[[-27  -2 -48]
 [  5  -6  -8]
 [ -9  22  52]
 [ -2 -26  31]
 [ 11  -2  77]]
=>
[[-6 -8]
 [22 52]]

[[-11  55  43 -72]
 [-60   4  15 -79]
 [-57  23  21 -60]]
=>
[[ 4 15]
 [23 21]]

[[-12  65  30  33  62]
 [  8  63  19  30  64]
 [ -7  59  38  36  41]
 [ 11  36  44  37  57]]
=>
[[63 19]
 [59 38]]

[[ 21 -17 -16  42 -37]
 [ 23  70 -30  12   0]
 [  7  22  -7 -13  64]
 [ 49  31  29 -37   7]]
=>
[[ 70 -30]
 [ 22  -7]]

[[ -7  77  34  -6]
 [-16  29  -5  81]
 [  2  -5 -11   2]]
=>
[[ 29  -5]
 [ -5 -11]]

[[ 26  -2 -43]
 [ 33 -41  21]
 [ 55 -60  12]
 [-53  54  -3]]
=>
[[-41  21]
 [-60  12]]

[[-61   9  40 -21]
 [-43   9  12 -64]
 [ 59  -3  30 -41]
 [-60 -20  33 -14]]
=>
[[ 9 12]
 [-3 30]]

[[ 26  39  33  -2 -30]
 [ -9  30 -22 -22 -63]
 [-80 -68  16 -16  45]]
=>
[[ 30 -22]
 [-68  16]]
---
[[ -8 -37]
 [ 61 -30]]
=>
[-37  61]

[[ 45 -70]
 [  5  -2]
 [-53  66]]
=>
[-70   5]

[[-34  31 -74  23]
 [-33 -25 -13 -18]
 [-34  30  -4  39]]
=>
[ 23 -13  30]

[[ 52 -53]
 [-37  20]
 [-62  66]
 [-43  75]]
=>
[-53 -37]

[[ 56 -20  32]
 [-74 -20  -7]
 [ 56 -69  32]
 [ 56 -20  32]
 [-74 -10  -7]]
=>
[ 32 -20  56]

[[ 80 -71 -63  45]
 [-37  65  71 -62]]
=>
[45 71]

[[-51 -24]
 [ -8  27]
 [-44 -17]
 [-41 -62]
 [-17 -28]]
=>
[-24  -8]

[[-31  26   0 -33]
 [ 34 -22  40  -6]
 [-61 -17 -63  22]
 [-20 -79  28 -15]
 [-54  -8 -64  20]]
=>
[-33  40 -17 -20]
---
[[-58  69 -13  20 -71]
 [ 15  -1 -39  44   4]
 [  1  -1 -60  67  -2]]
=>
[[ 69 -13]
 [ -1 -39]]

[[-29  82  27  48]
 [ 28 -81 -27 -48]]
=>
[[ 82  27]
 [-81 -27]]

[[ 24 -27  34  32 -78]
 [-17 -40 -50 -19  57]]
=>
[[-27  34]
 [-40 -50]]

[[-70  73  75  19]
 [ 65 -69 -79 -15]
 [ -1  -1  -4 -30]]
=>
[[ 73  75]
 [-69 -79]]

[[-67  -3 -76  19]
 [-49  21   0 -40]]
=>
[[ -3 -76]
 [ 21   0]]

[[ 16 -21   0   0]
 [  0  23   0 -48]
 [  4   0  28  28]
 [-41  46  -8  39]
 [ -7  73  62  34]]
=>
[[-21   0]
 [ 23   0]]

[[-17  24 -18 -23 -19]
 [-11 -26  21 -13 -12]
 [-44 -26  42 -43 -42]
 [  1 -29  17  -2  -2]
 [-18 -76  70 -15 -18]]
=>
[[ 24 -18]
 [-26  21]]

[[ -1   1   2   4]
 [-16  23 -22 -60]
 [-74  65  39 -26]]
=>
[[  1   2]
 [ 23 -22]]

[[-35 -60  -4 -19  -6]
 [-27 -10  -5 -20   4]
 [-32  -7  -2 -20   0]
 [-36 -25  -8 -19 -11]
 [-35  -1 -10 -18 -12]]
=>
[[-60  -4]
 [-10  -5]]
---
[[ 48 -17   6 -25 -29  13  21   7]
 [ 19 -69 -19 -50  73 -79   8 -68]
 [ 39   6  37 -26  55 -34   4 -59]
 [ 70  42 -36 -42   6 -44 -33  -3]
 [-29  -4  20 -10 -21   4 -36  27]]
=>
[[ 48   6 -29  21]
 [ 19 -19  73   8]
 [ 39  37  55   4]
 [ 70 -36   6 -33]
 [-29  20 -21 -36]]

[[ 21   1   5   4 -32 -19  37]
 [ 20   4 -30  -2  58  14 -12]
 [-15 -23   0 -12   7  -8   2]
 [ 28  25   6  -1  -6  10   2]
 [ -5 -27   7 -12   9  -5 -10]
 [ 27 -24  21  -5  -1   1 -24]]
=>
[[ 21   5 -32  37]
 [ 20 -30  58 -12]
 [-15   0   7   2]
 [ 28   6  -6   2]
 [ -5   7   9 -10]
 [ 27  21  -1 -24]]

[[-53  18]
 [ 60  34]]
=>
[[-53]
 [ 60]]

[[ 10   4 -21  40 -51 -46   1 -41  40  42 -55  12  41  59  24]
 [  8 -74  43 -36   2 -49   1  30 -57 -18   3  58  60  -8  51]
 [ 50 -40 -37  -3  19   7 -24   5 -10  77 -26  26 -40   0 -65]
 [-40  26  53  42 -36 -27  -9  32 -51  67 -10 -46 -34 -31  36]
 [ 45  55 -15 -43  18  48   8  35 -53 -34 -76 -42  42  20  19]]
=>
[[ 10 -21 -51   1  40 -55  41  24]
 [  8  43   2   1 -57   3  60  51]
 [ 50 -37  19 -24 -10 -26 -40 -65]
 [-40  53 -36  -9 -51 -10 -34  36]
 [ 45 -15  18   8 -53 -76  42  19]]

[[-59 -49 -75   4  -8 -71 -35 -66  11 -62 -63 -75 -57]
 [-19  -5 -21  12  12 -16   6 -26  15 -22  -7 -33  -2]
 [ 12   6   3   2  -6   0  16  18   8  -2   6  12  12]
 [-50 -28 -57  -9 -19 -62 -45 -55   0 -46 -59 -64 -59]
 [ 10   9   0   8  -1  -5  22  17  14  -6   4   8  12]
 [ 50  21  43  -9 -12  54  20  51  -2  51  48  60  45]]
=>
[[-59 -75  -8 -35  11 -63 -57]
 [-19 -21  12   6  15  -7  -2]
 [ 12   3  -6  16   8   6  12]
 [-50 -57 -19 -45   0 -59 -59]
 [ 10   0  -1  22  14   4  12]
 [ 50  43 -12  20  -2  48  45]]

[[ 31  39   0  31  33  -1]
 [ 30  -5 -24 -15 -35  25]
 [ 60  59  -9  33  -6   7]
 [ 25 -46 -30 -32 -41  42]
 [  6 -27 -16 -22   6  29]
 [ -7 -23 -21  -1  -2  12]
 [-21 -25  -8   0  39   4]
 [-11   6  -2  17  31  -5]
 [  4 -13  -5  -3  48  18]
 [ 73  55 -17  26 -22  12]
 [ 33  11 -19   2  -5  19]]
=>
[[ 31   0  33]
 [ 30 -24 -35]
 [ 60  -9  -6]
 [ 25 -30 -41]
 [  6 -16   6]
 [ -7 -21  -2]
 [-21  -8  39]
 [-11  -2  31]
 [  4  -5  48]
 [ 73 -17 -22]
 [ 33 -19  -5]]

[[ 29  -9  -1  16  -9 -35  22 -25  34  28]
 [ 21   3  -7  -9 -15 -27  19 -20  40  19]
 [  1   0   5  23   0 -35  44 -26  45  36]
 [  8   1   4  28  -5 -55  64 -41  72  53]
 [-11   8   0   2   0 -15  29 -12  31  18]
 [ 21  -9   0  11  -5 -16   3 -11   8  11]
 [ 37  -2  -6   5 -20 -51  37 -37  63  40]]
=>
[[ 29  -1  -9  22  34]
 [ 21  -7 -15  19  40]
 [  1   5   0  44  45]
 [  8   4  -5  64  72]
 [-11   0   0  29  31]
 [ 21   0  -5   3   8]
 [ 37  -6 -20  37  63]]

[[ 13 -75   8]
 [ 16  36   7]
 [ 13  82   4]
 [ 40 -47  21]
 [  6 -20   8]
 [ 10 -36   5]]
=>
[[13  8]
 [16  7]
 [13  4]
 [40 21]
 [ 6  8]
 [10  5]]

[[-19 -13 -18 -13 -32 -26  10]
 [-32  18  43  54   7  -1  37]
 [-28  59  53  37 -67 -63  59]]
=>
[[-19 -18 -32  10]
 [-32  43   7  37]
 [-28  53 -67  59]]
